Each path below is one point turned by a fixed rotation once a step. After each direction that follows a path, write how fast that rotation turns it, in degrees a step (0 if it stays still).
Each turn is a multiple of 5 degrees from 10 to 175, or 0.
Each row of a path follows its step; steps can be skipped.
path 1
step 0: [ 26.9   1.8  -3.7 -13.4  11.8 -11.1  -5.7 -26.0  -5.7  11.5 -11.4 -11.1
  -7.1 -17.4  -9.1   8.0   3.9  22.1 -25.7 -20.6 -34.0  10.0  13.1   6.7
 -10.9  11.0]
step 1: [ -2.3  12.9  11.8 -16.2   5.4 -23.6  -1.1 -35.7  -6.7  -2.1 -27.7  -1.2
   5.1 -38.0 -12.4  12.2   0.3   1.8   2.1  -7.1 -19.9  -1.6  19.0 -16.7
   9.8  -9.3]
step 2: [-21.2   7.3  19.1  -5.5   5.2   7.8  -0.3 -12.1   5.3 -20.0  -8.3   1.0
 -21.2 -32.6  -9.0  24.9   3.0  26.2   3.8 -16.9  -2.4  10.3  14.6 -25.5
  10.0  15.7]
step 3: [  8.0  -8.7   8.1  -3.2   3.0   5.1 -16.8   3.9   1.7  19.2 -11.1   1.1
 -17.9 -27.6   2.0  15.2   9.4  25.9   2.5 -21.0 -19.6   9.0  19.7  -5.6
 -15.7  36.9]
step 4: [ 36.5  17.6   1.7  -2.1  -2.6 -14.4 -10.4 -16.0   2.3  16.5 -15.2  18.6
  -9.1 -29.1 -10.8  15.6 -13.1   1.0  -8.3 -19.4 -29.7  -5.3  12.6  -4.4
   2.3  12.4]
step 5: [ 10.7  14.0   4.1  -7.0  16.2  -5.7   4.9 -38.6  -0.7 -25.1 -17.0 -14.7
 -19.4 -26.0 -14.0  24.7 -10.6   6.5 -15.3 -15.4 -18.8   9.9   4.1  -4.6
   3.6   0.1]
step 6: [-15.0 -18.9  12.9  -7.3  12.2  -7.2  -6.6 -26.1 -17.4  -2.9 -21.2 -10.6
 -11.7 -32.0   3.6  26.6  18.8   7.6  12.4 -11.6  -8.6   8.9  20.9 -18.4
  -6.2  10.2]
step 7: [  1.6   4.8   5.3   4.5  -6.1   1.8  -3.2  -1.7 -12.2  14.1   2.1  27.2
 -17.3 -28.8 -11.2  20.6   7.9  14.0   9.2 -25.1  -9.3  -2.1  22.4 -31.0
   5.5  23.3]
step 8: [ 24.3  15.1 -13.7   4.3   8.5  -1.6   3.5  -5.9   7.0  -1.9  -0.6  -4.4
 -16.4 -25.7 -20.0  11.2  -4.3  23.8 -20.7 -25.4 -27.2   3.8  11.4  -2.4
  -6.4  30.7]
step 9: [ 11.3  -0.7  -7.9 -10.8  17.4 -26.2  -6.6 -18.3  -3.2  -4.6 -30.2  -9.5
   2.2 -33.2  -2.9  22.6  -2.9   2.5  -4.6  -6.9 -38.8   0.7  15.4   4.6
  -5.5  -1.5]
[  3.8   4.9   3.2   7.1  -2.9   2.7  12.0  -0.7   3.2  -8.9  -5.4  -3.4
  -4.1  -9.7  -9.2 -10.7  -1.5   0.7   1.0  -6.0  11.9 -13.3  -6.4   1.7
   4.0   4.8] -> 120
[-17.7   1.5   7.9   8.7  -1.0  -1.5   4.7  -1.9  -6.0  -1.0  -1.7   6.0
   1.1  -0.1   6.7   7.7   4.9   7.2   8.5   3.2  13.8   6.8   3.3   0.4
   2.4   7.9] -> 85
[10.3  7.5 -2.7  7.7 -1.2 -8.2  2.8 -9.1 -8.2 -6.9 -4.5  3.8  8.3  3.2
  5.2  0.9 -5.4  9.8 -5.4  8.8 -6.6 -0.4 -1.7 14.4  2.6  0.9] -> 85
[ -5.6  11.1   0.2  -2.9   3.6  12.6   3.9   2.6  -4.7  -5.6   3.3   4.5
 -12.5   8.8  -8.4   2.8  -4.7   9.1  -6.2  -3.5  -4.1   9.0 -10.5   0.2
  -0.3  -4.7] -> 130
[  1.9   7.1   1.0  -1.2  -1.2  -4.3   8.2  -0.7   1.5  10.6   5.3  -0.2
  13.9   2.2  -5.0   2.4  -7.4  -4.2  -2.4 -18.2   5.6   9.2   1.5   6.4
  -6.7   2.7] -> 90
path 2
step 0: [ -7.9  -6.9 -19.0   1.8   5.5 -15.0   6.0  -3.4  11.7 -26.4  34.3   1.9
  25.1 -26.8   6.4  -2.1   7.3 -21.9  23.2  17.3  -5.6 -13.6   0.0 -18.2
  -1.1 -18.4]
step 1: [ -4.4   1.4   9.3  24.9  22.3  16.4   0.0 -18.4 -18.1  17.2 -23.8  -4.8
   6.4 -17.6  14.8 -40.0   1.7   0.9  -7.2  16.1   0.9   9.6  -2.7 -13.3
 -16.0 -21.8]
step 2: [ 25.7   3.2 -25.0 -14.5  22.5  -1.6  45.7   2.1 -12.5   1.0   8.3  13.4
   9.4 -24.3  -9.4   5.2  -1.0  -3.3   7.0 -10.6  11.2 -14.8  -7.8   5.1
 -22.6   3.2]
step 3: [  6.4   2.3  15.5   4.4  -5.5 -26.9  -2.8 -24.5   9.0  -0.2 -21.7  15.5
  13.7 -17.1 -35.7 -13.8   1.0  17.8 -11.2   5.3 -29.7   9.3 -12.8 -17.7
  -8.8  -9.6]
step 4: [-12.8   3.5 -35.4 -21.0 -14.1   4.6  -0.7 -13.0 -14.3  -7.1  15.7  17.0
  14.6 -27.7 -12.3 -17.6  -6.8 -12.4  18.5  -2.8  -0.2  10.2  23.6  17.2
   4.1 -21.6]
step 5: [  3.8 -23.2  -6.9  15.9  -0.3   2.6  -6.7 -22.4  -6.4  -9.1 -10.7   1.1
   0.3 -38.4  24.4  -7.0 -11.3  16.2 -33.5  -4.9  -9.3 -17.4   7.3 -23.7
  -0.8  -1.2]
step 6: [ 19.6  29.5  -8.7 -36.8   4.1  -9.1  -0.3  -7.6 -16.1  10.8   7.2  -8.2
  16.5  -3.3   3.4 -27.5 -10.5  -6.8   9.9   1.2   3.7 -31.7   7.1  -7.9
 -21.9   4.8]
step 7: [ 25.3 -13.8  -0.6   3.7  23.0 -17.0  -0.1 -29.7  38.3 -10.2 -28.8  -0.7
  -2.7 -18.9  -5.8   0.6  -6.6  -2.7   7.7   8.2  -8.0  -6.2   8.6  12.0
  -4.5 -23.7]
step 8: [  3.2  -4.3  -3.7 -12.3 -15.6  20.4  -5.3  -5.0 -13.9   9.1  23.1 -10.2
   8.8 -24.8 -17.9 -19.1  28.0 -13.2   5.3   2.6 -23.8 -17.3 -15.5  12.3
 -12.2 -29.2]
step 9: [ 36.3   6.2 -16.3   5.6  -1.6  21.5  10.4 -24.7  -7.0  11.5  -9.1   3.6
 -17.3 -15.7   5.7   0.1  -4.4  34.1 -16.6  -2.5   4.5  19.7  21.2  -5.3
  -2.7 -19.4]
[-10.2   4.9 -10.2  -4.3 -12.4  -5.2  -7.9  -3.6  -3.9  -2.0   4.5   5.5
  -0.8  -2.1  -2.5   5.9 -13.9   4.7 -11.0  -6.6  -2.0   5.2   3.2  -4.8
   7.8   3.4] -> 60
[  1.3  -2.2  14.8  -1.5  -2.4  -1.2  -4.3  14.0  -2.0  -0.6   9.1  -4.6
   4.0  -5.0  -1.7  -4.8 -13.1  14.3   5.5   0.5  -1.4   0.1  -3.3  -2.7
  -2.5  -9.0] -> 140
[ -2.4   5.5   5.5   4.9   4.1  -1.8   1.7   2.4   4.4 -19.7   5.2   8.4
  -2.7  -6.9   5.4   5.9   5.8   2.8  -9.8  -1.2  -7.5 -10.0  -7.6   6.5
   0.5   0.2] -> 145
[ -1.0   5.7   4.8  -5.5  -7.0  -3.4   4.3  -6.0 -10.1   8.1  13.3   4.3
   6.3  -3.3   9.1   8.0   0.5  -6.8  12.5  -1.9  -2.5  -2.1  -2.0  11.5
  -2.5   4.1] -> 170
[  2.8 -14.7   4.0  -3.2  -4.4  -2.6  -3.8  -1.7   4.1   6.0   4.6  -3.7
   8.3  -8.2  -2.7   6.8   6.0  -5.3  -7.5   6.8  -0.2  -3.3 -13.3 -11.0
   6.1   7.3] -> 145
path 3
step 0: [-12.0 -33.0 -28.8  12.1   2.4  32.4   0.3   4.9 -17.5  -9.5  11.1  16.4
 -28.7  12.0   1.8 -26.4  10.6 -19.1   2.8  -6.0 -17.0   8.8  14.3 -19.2
 -21.6  14.1]
step 1: [  4.3 -32.3 -35.3  -3.2  -4.7  22.6  -9.2 -20.8  -9.3 -12.2  19.0  22.4
  14.7   3.8 -37.2  22.1   9.2  15.1  -6.2 -15.2   7.5   2.3 -16.3  11.9
   6.6   1.0]
step 2: [  9.1 -25.5  -2.4 -23.0  18.9   8.2 -50.0  -5.7  -1.3 -20.6   9.8  -7.9
 -22.2  12.0   5.2  -3.0   4.2  -0.8  20.5   1.0  -0.2  13.1  -9.7   3.0
  24.7 -29.9]
step 3: [ -4.0 -10.9   5.3  -4.2   0.3  30.0 -21.5  32.4 -36.7  21.8   5.4   2.4
 -20.3 -10.7 -18.9 -16.3   6.0 -22.8   2.2 -20.1   1.0  13.5  12.1  26.3
   6.9   1.3]
step 4: [  1.0 -25.6 -10.7  25.8  -8.1  -0.9 -10.3   0.7 -32.0   8.4   3.6   3.0
 -19.6  20.3  -8.1  15.6  23.0  -7.5 -22.0   7.8  35.2  -9.2 -34.6   5.3
   7.7   7.7]
step 5: [-12.2 -36.6 -22.7  -6.8  10.1  13.0  -1.6 -21.1 -14.2 -19.1 -20.0 -13.2
  -9.1  12.3  21.0 -27.4  -9.1 -21.9  -8.3 -10.5 -14.4   7.8 -29.6  13.5
   9.3  -3.1]
step 6: [-24.5 -32.2  -4.5 -17.0  22.6  12.1  -2.5   6.3 -15.3  -5.9   1.6  38.6
  -7.8   6.8 -15.1  12.4 -18.1  -9.4  14.3 -16.8   9.1  31.3   2.4   7.2
 -13.1  23.3]
step 7: [ 19.0 -25.3 -29.8  -8.9  14.8  18.1 -25.7  -4.8  -8.2  -3.1  14.5  13.2
 -15.6   6.5 -10.8 -10.0  45.7   8.2   4.6  10.7   8.0   1.2  -1.0 -24.5
   2.9  17.5]
step 8: [ -3.3 -10.5 -26.5   5.9  -8.7  31.6 -24.7  -2.1 -29.2  -9.3   3.3   4.1
   2.8  14.3 -20.4 -15.3   2.8  14.3  10.4 -11.3 -20.5   5.0 -10.9  24.8
   8.0 -40.6]
step 9: [ -2.6 -39.8   6.6   2.4   3.9  -5.5 -34.6  10.4   0.0   5.3  28.2  -0.3
 -28.5   6.4 -16.7  22.1 -12.2 -31.9  -6.6 -19.3   9.4   6.1  -3.0  14.7
   7.0 -14.9]
[  9.6   6.2   1.1  -2.9   0.0   5.8 -12.3  -0.4   1.1  -7.5  12.7   0.7
  10.2   3.8 -12.4   0.5  -0.3   3.0  11.8   0.5 -10.4   0.6  -1.6  -7.1
  -1.9   3.1] -> 60
[-10.8   5.8   2.7   1.9   4.3   1.6   1.1  -8.8 -15.1   0.5  -6.0   4.1
   6.6  -3.0 -10.0   4.8  -7.6   6.9  10.1   0.6  10.8  -6.9   1.7   4.5
  -2.6  -4.3] -> 155
[ -8.8  -1.6  -4.4  -4.7  12.0  -1.8   0.7  -1.7   3.7   6.0 -10.7   2.5
   5.2  12.6   0.3  -0.6   3.5   3.7  -2.0  -1.9  -9.4  -2.3  -4.7  -4.3
 -15.1  10.6] -> 55
[ 1.2  3.8 -6.2 -5.0 -6.1 11.9  9.2  7.9 -3.0 -1.6 -2.0 -0.9  1.6  4.5
  1.1 -8.3 -6.8  7.5  0.5 -7.3 -8.6 -5.7  6.7 15.2  6.0  7.3] -> 145
[ -5.5   5.4  -3.3   4.3  -0.2   2.5   2.7 -11.8   5.6   7.2   9.2   3.6
   7.2   4.5   4.5  -7.3   4.0   8.1  -3.2  -3.4   0.9   1.1 -17.0   1.7
  11.6  -6.3] -> 110
[  7.0   2.7  -3.2  -4.3   0.7   0.0  -4.8  -2.0  -3.1 -13.0 -17.1  -7.5
  -0.4   1.2   6.3  -2.4   3.6  10.0   1.4  13.4  -3.3   2.9  -7.5   1.9
   3.3  -8.4] -> 125
path 4
step 0: [ 12.4 -23.6  -3.3 -24.7 -12.9 -24.6   1.3 -14.3  18.0   6.6   1.7  17.9
  -5.3   5.3  33.3 -12.7 -13.7  -6.0  -7.9  19.6  -7.3  21.6   5.7 -14.5
  11.4 -14.0]
step 1: [ 20.4 -22.6  19.9 -41.5  -6.0 -10.6  -1.7 -10.6   1.3   1.6 -14.7  -1.0
  -4.7   8.3  29.8   4.2  29.0  -5.9   0.9   9.4  12.4  -1.0 -10.6  19.2
  -1.4  -3.4]
step 2: [-11.4 -43.0   6.5 -25.2  -5.6   6.7  -6.2   5.5 -10.4   3.0  10.9  -4.0
   5.3   4.2   2.7  15.4  23.4  -6.3   0.5 -10.9  -6.3 -34.8  -9.6  -0.4
   5.8 -24.1]
step 3: [-18.1  -8.4   1.9 -27.8  -1.3   1.2 -14.5   8.9  -7.9  18.4  29.2  21.9
 -16.2 -13.8  -1.2   0.7   3.3   9.7  -4.5  11.1  -2.5 -31.7  23.6   1.2
 -16.6 -15.4]
step 4: [ -4.8 -24.5  -8.3   0.5 -29.1 -34.6  -4.1  -0.3  -6.8   0.8  11.0  17.1
 -24.0 -15.7   3.6  -5.2 -14.4  -4.8   2.6   5.5   9.2 -12.0  25.6  24.8
  -7.6   7.8]
step 5: [ -9.8 -17.5  11.8 -15.7 -11.1 -16.7 -12.5  -2.0   4.9   6.1   9.4  -6.5
  -1.6  -6.9   4.1   7.2   2.5 -29.3  -7.0   4.1 -11.3   7.2   3.7  36.1
   1.3  43.7]
step 6: [ -4.5 -21.8  -1.3  -7.2  13.6 -19.4  -6.2  10.8   9.2  13.0  42.8  -1.2
  17.0  19.7  16.9  -7.2   2.7 -22.2 -16.8  -1.0 -12.3  -2.7 -10.1  -3.6
  21.3  13.7]
step 7: [  2.3   1.1  10.4 -18.7  22.6 -31.1 -21.8   2.9  17.3  10.1  26.0   5.8
 -13.6  24.8  23.0  -9.4   0.0   5.4  10.9  17.6  11.6  -7.1 -10.7  -7.1
 -10.3 -10.3]
step 8: [  6.2 -23.0  -9.6 -21.6 -12.2 -33.5 -17.6   8.8  13.3 -14.8  -9.2 -28.6
 -20.0   2.9  11.9   1.0  -9.0  -0.2   9.5  14.0  -2.3 -10.0 -12.4  11.4
  -7.4 -28.6]
step 9: [ -0.1 -27.3   5.9 -36.3  15.2   1.4  -0.2  29.7  -5.1  10.7  -9.5 -21.6
  -5.9 -28.7   1.5   8.1   1.4  -7.8  -8.1  19.9 -12.4  -1.9   1.9  19.7
   1.0 -10.5]
[ -7.8   0.0  -6.1  -5.3  -6.0   9.9  -6.6  -1.1  10.3  -4.1   2.2  -7.9
   4.9  -9.2  -3.4  -0.3   0.0  -4.3  -9.6   5.1 -16.7  -3.0  -2.9  -9.4
   0.9   1.1] -> 115
[ -8.3  -5.2  -4.0  -4.5  -2.6  -1.0  10.2   6.3   6.7   9.3  -1.4   0.8
   2.6  -0.6  -5.8  -3.0   6.6   8.6  -5.8 -11.2   0.5   7.4 -15.3   8.2
  -5.6   2.7] -> 95
[-3.1  0.8  6.0 -9.9 -2.3 -8.7 -2.7 -3.3 -0.1 -7.9 -0.5 -4.8 13.4 10.0
 -2.1 -2.3  7.1 12.4 -0.6  8.1  8.2  0.7 -4.6 -9.2  8.7  0.3] -> 60
[-12.2   3.4 -10.9   3.8   4.0  -6.8  -6.2 -10.7  -4.7   7.7   3.2  -1.2
  -8.4   3.7   1.6  -5.8   4.4  11.8   8.0  -1.2  -9.3   2.8   4.6  -5.4
  -3.7  -5.9] -> 90
[ -1.0 -18.5  -7.1  11.2  -5.0  -6.9   9.6   0.1   1.0  -6.0   0.9   0.9
   1.3  -1.1  -1.1  -3.4  -7.6  -2.1   5.3  -5.8  -0.8  -4.2  -3.2  -9.6
  11.4  -5.0] -> 175
[ -1.6   7.5   0.3   4.2   8.2 -12.1   0.1   5.4   5.5  -7.1  10.1  -8.0
   2.9   7.3  -1.0  -6.8 -12.5  -1.5   0.6  -3.7  -5.6  -3.9  -1.9   4.2
  -5.4  14.0] -> 40
